One vector is turned by the same rotation once a tick. Each row is the vector after some number of ticks, and that number follows the row.
The counts run from 0 to 149.
[-20 -15   2  19 -10  -5   5  -1 -10  17 -15  12  -8 -10  17  16  -2  13
   4   1   1 -16  15 -31   0  -5  -1  13 -27   6  15  12 -11   6  15 -39
 -48 -15] | 3
[ -2   3   6  35   0   1 -24  -6  -1  -3   4  -2  -9   8 -24  29  24  -9
 -12  -6 -16 -13  -7 -17  16  -6  23   5 -25   8 -13  19   8  29 -14 -24
 -40  -4] | 92
[ -1 -14   4  37  -5   0 -15   1 -14  -2 -14   3 -11 -15  -4  15   1   0
  -5  15   8  14   2  -5   2   8  -6  22 -52  18   3   2 -18  17  21 -12
 -46 -13] | 137
[-10 -17  -3  16   1  -6  -1  -8   4  -7 -17  10 -24   0  -5  10  30  -5
  13   7 -15  -9  25 -28   4  -3   8  35 -41  -2   6  26 -22  20  -5  -9
 -28   5] | 49
[ -8 -17   6  30   2 -22   4 -10  -4  -1  -5  14 -20 -17   5  29  21  14
  -8  25   5   1  10 -18  -1 -13  17  14 -33   4   3   9  -9  15  11 -26
 -26 -31] | 98
[-20 -22 -15   9 -13  -4  -5  -1  -3   3 -18   8  -6   2  15   4  13   6
  13 -11  -7  -5  23 -34  12  -9  -3  22 -36   7  14  25 -20  18   7 -25
 -40 -12] | 2
[-21 -18   8  22   9  -6   7 -16   8 -10   0 -10 -28 -12   1  11  36  -5
  15   9  -3  10  23  -1   0  -8  24  22 -25  -1   0   6   4  14 -24 -22
 -37 -15] | 40
[-20   0  -2  15 -23   5   4   7   5   5  -7  -5  10   2   3  -1   8  -4
  -8  11   1 -10  15  -4  28 -19 -11  31 -37   2  14  22 -11  15  -9 -31
 -49  -6] | 61
[ -6 -10  -9  17  -7  17 -26   1   1  -8  -8  14   2   8 -16   2   6 -23
 -11 -12 -23   9  19 -15  13   3   4  12 -39  -1  -3  14   4  20  -8 -18
 -54   8] | 132
[-10  28  -1  12 -17   4 -22  -9   8  -6 -10  20 -14 -21  10   3  18   7
  -3  14 -24  -6  16 -33   3 -13   6  24 -32   1 -18  12   0  28  -7 -24
 -31  -9] | 46
[-26 -27  -4  17   2  -2   0  -7   0  -1   7   9  -2  -6  -2  16   7 -12
  -6 -10 -13  13  29  -1   5  -4  25  -2 -18   0   4   5  19   9  -5 -30
 -63 -22] | 20
[-21  -8  14  30 -10  14  -9  -1 -11  19   3 -12  -9 -27  -6  30  -4  -6
   0   5   1  -4  12  -4   5   7  -2  16 -33  14  -6  -5   2  -5   4 -24
 -57  -2] | 71
[-16 -11  -3  15   5 -18   4 -14   4   6 -15  19 -20 -18  16   9  16  15
  12  10 -10  -7  25 -31  -6  -6  17  16 -20  -5   2  15  -8  16   7 -33
 -39 -25] | 106
[-18  -3  -1   8 -12   1 -19 -16  18  -1 -11 -13 -16  -2 -15  12  25 -11
   2   8 -22 -11   8 -33  21   1  11  28 -26  -6 -15  23  -6  14  -4  -9
 -39  13] | 112
[-13   0   2  22   1  -2   6   5  11   5  -8  -3  -6   3  -9  13  25  -8
   2  -2  -8 -20  13 -17  14 -15  11  17 -23  -6  20  30 -10  13 -16 -42
 -40 -10] | 108
[-37 -11  12  21  -7  10   5  -5  12   7   2 -19  -7 -17  -4  13   7 -13
   6  10  -3   9  20   3   5  12   2  19 -27  -3   3  -1   3  -5  -9 -37
 -60  -2] | 127
[ -9 -36   4  17 -11   2 -20 -14 -12   6   9  18  -4   0  -4  22  -9  -1
 -13  -3 -14   9  13 -15   8   2  24   8 -26   3 -20  -8  15  11   6 -13
 -59  -6] | 75
[-17 -31   8   7   5  -9   5 -11   5  11   2  14  -6  -3  -6  21  10  -9
  -6  10 -20 -13  31 -35   5  -3  27  25 -23 -13   6   3   4   5 -10 -22
 -47   2] | 115
[-15  -5  -9  11 -14  -7 -16 -19   7  -3 -15  12 -13 -12  -3  12  13   3
  -2   9 -24  -5  14 -44   8  -1   4  32 -38  -6 -13  20 -14  20  13  -9
 -34  -2] | 113
[-24 -17 -14   4 -20  11 -30 -13   7  -3 -20  -3  -4   5   2  -2   7  -5
   9  -6 -17   7   9 -27  18  -1  -5  23 -34  -2 -16  11 -12  26   6 -13
 -52   0] | 65
[ -3  13   4  25 -11  -7 -21 -11  -8  -6   9  24 -14 -33   3  27  20   9
  -9   3 -21  -5  10 -17  -1 -11  20  15 -30  18 -18   2  14  18  -6 -15
 -28 -18] | 94
[-17   9   8  11  -5   3  -9 -18   5  -3   4  15 -27 -29   8  13  15   6
  11  12 -22  -4  22 -28  -8  -3  15  26 -22  -2 -17  -3   8   7 -12 -27
 -36  -3] | 47
[-13 -29 -21   9 -17 -10 -21  -9  -6  -5  -6  13  -5  -4   3  19   1   3
  -8  -8 -16   3  20 -25  13  -4   2  23 -43  10   3  17 -11  18  16  -1
 -44  -5] | 10
[-17  18  13  19 -18  -5 -12 -16   8   1   8   9 -12 -23  11  13  19  15
 -13  17 -11  -7   4 -20  11 -25  19  14 -19  -1 -22   0   6  18  -5 -26
 -34 -25] | 102
[-20   2  -2  22 -28  -3 -11   2  -4   3  10  -7  12 -19   0  15   5  -2
 -19   4   4   5   5   3  28 -13  -9  21 -49  15   5  16  -9  11  12 -13
 -45 -17] | 14
[ -8 -19  -5  25 -17   8 -29 -10  -8   0  -8  -9  -5   3 -15  13   0  -6
  -3   1  -5   7  -6 -20  19   5  -5  20 -42  12 -18  16 -15  24  12  -5
 -48   0] | 73
[-25  -9   3  26   3  -2  -9  -8  -6  -5   8   1 -24 -33   1  26  21  -2
  13 -13 -10   8  27   0 -13   4  19   4 -26  16  -4   2  16   3 -15 -27
 -47 -14] | 87
[-17  -6 -14  11  -6 -14  -6 -16  10 -15 -17  10 -16 -13  14   4  26  10
   9   5 -18   4  16 -27   8 -15  11  26 -29   0  -3  25 -12  24   1 -17
 -26 -24] | 105
[ -1 -15   3  21   2  -9   1  -2  -4   5 -18  23 -20 -13   3  10  16  13
   4  25  -6 -14  24 -32  -2  -9   1  30 -40  -2  11  16 -22  14   9 -21
 -28  -8] | 50
[-15  -1  18   5 -16  10 -11 -21   5   7   8   5 -13 -22  10  14   9   1
  -3  27 -10 -10  13 -27   9  -8  13  36 -24  -7 -28 -12   5   5  -4 -14
 -39   3] | 55
[ -3 -19  16  36  -1  12 -16 -11  -7   2   2   0  -8  11 -17  17   3 -16
 -16  12   1   8  -2   0  11   2  20  12 -27   3 -16  -5   8  23  -4 -23
 -54  -1] | 139
[-13   7  -5  24  -7  -3 -17  -6 -15  -8   4  22 -16 -29   9   8  13   8
   2 -13 -18  13  23  -6  -5  -8   4   4 -32  19  -5   3  13  15  -5 -21
 -46 -26] | 86
[-16 -22  -2  18 -13   0   4   2  -4   5  14  -9  11   1 -11  23   8 -17
 -20  -1   1  -5  15   2  31 -15   1  16 -38   9  17  18  -4   3  -6 -16
 -54  -7] | 13
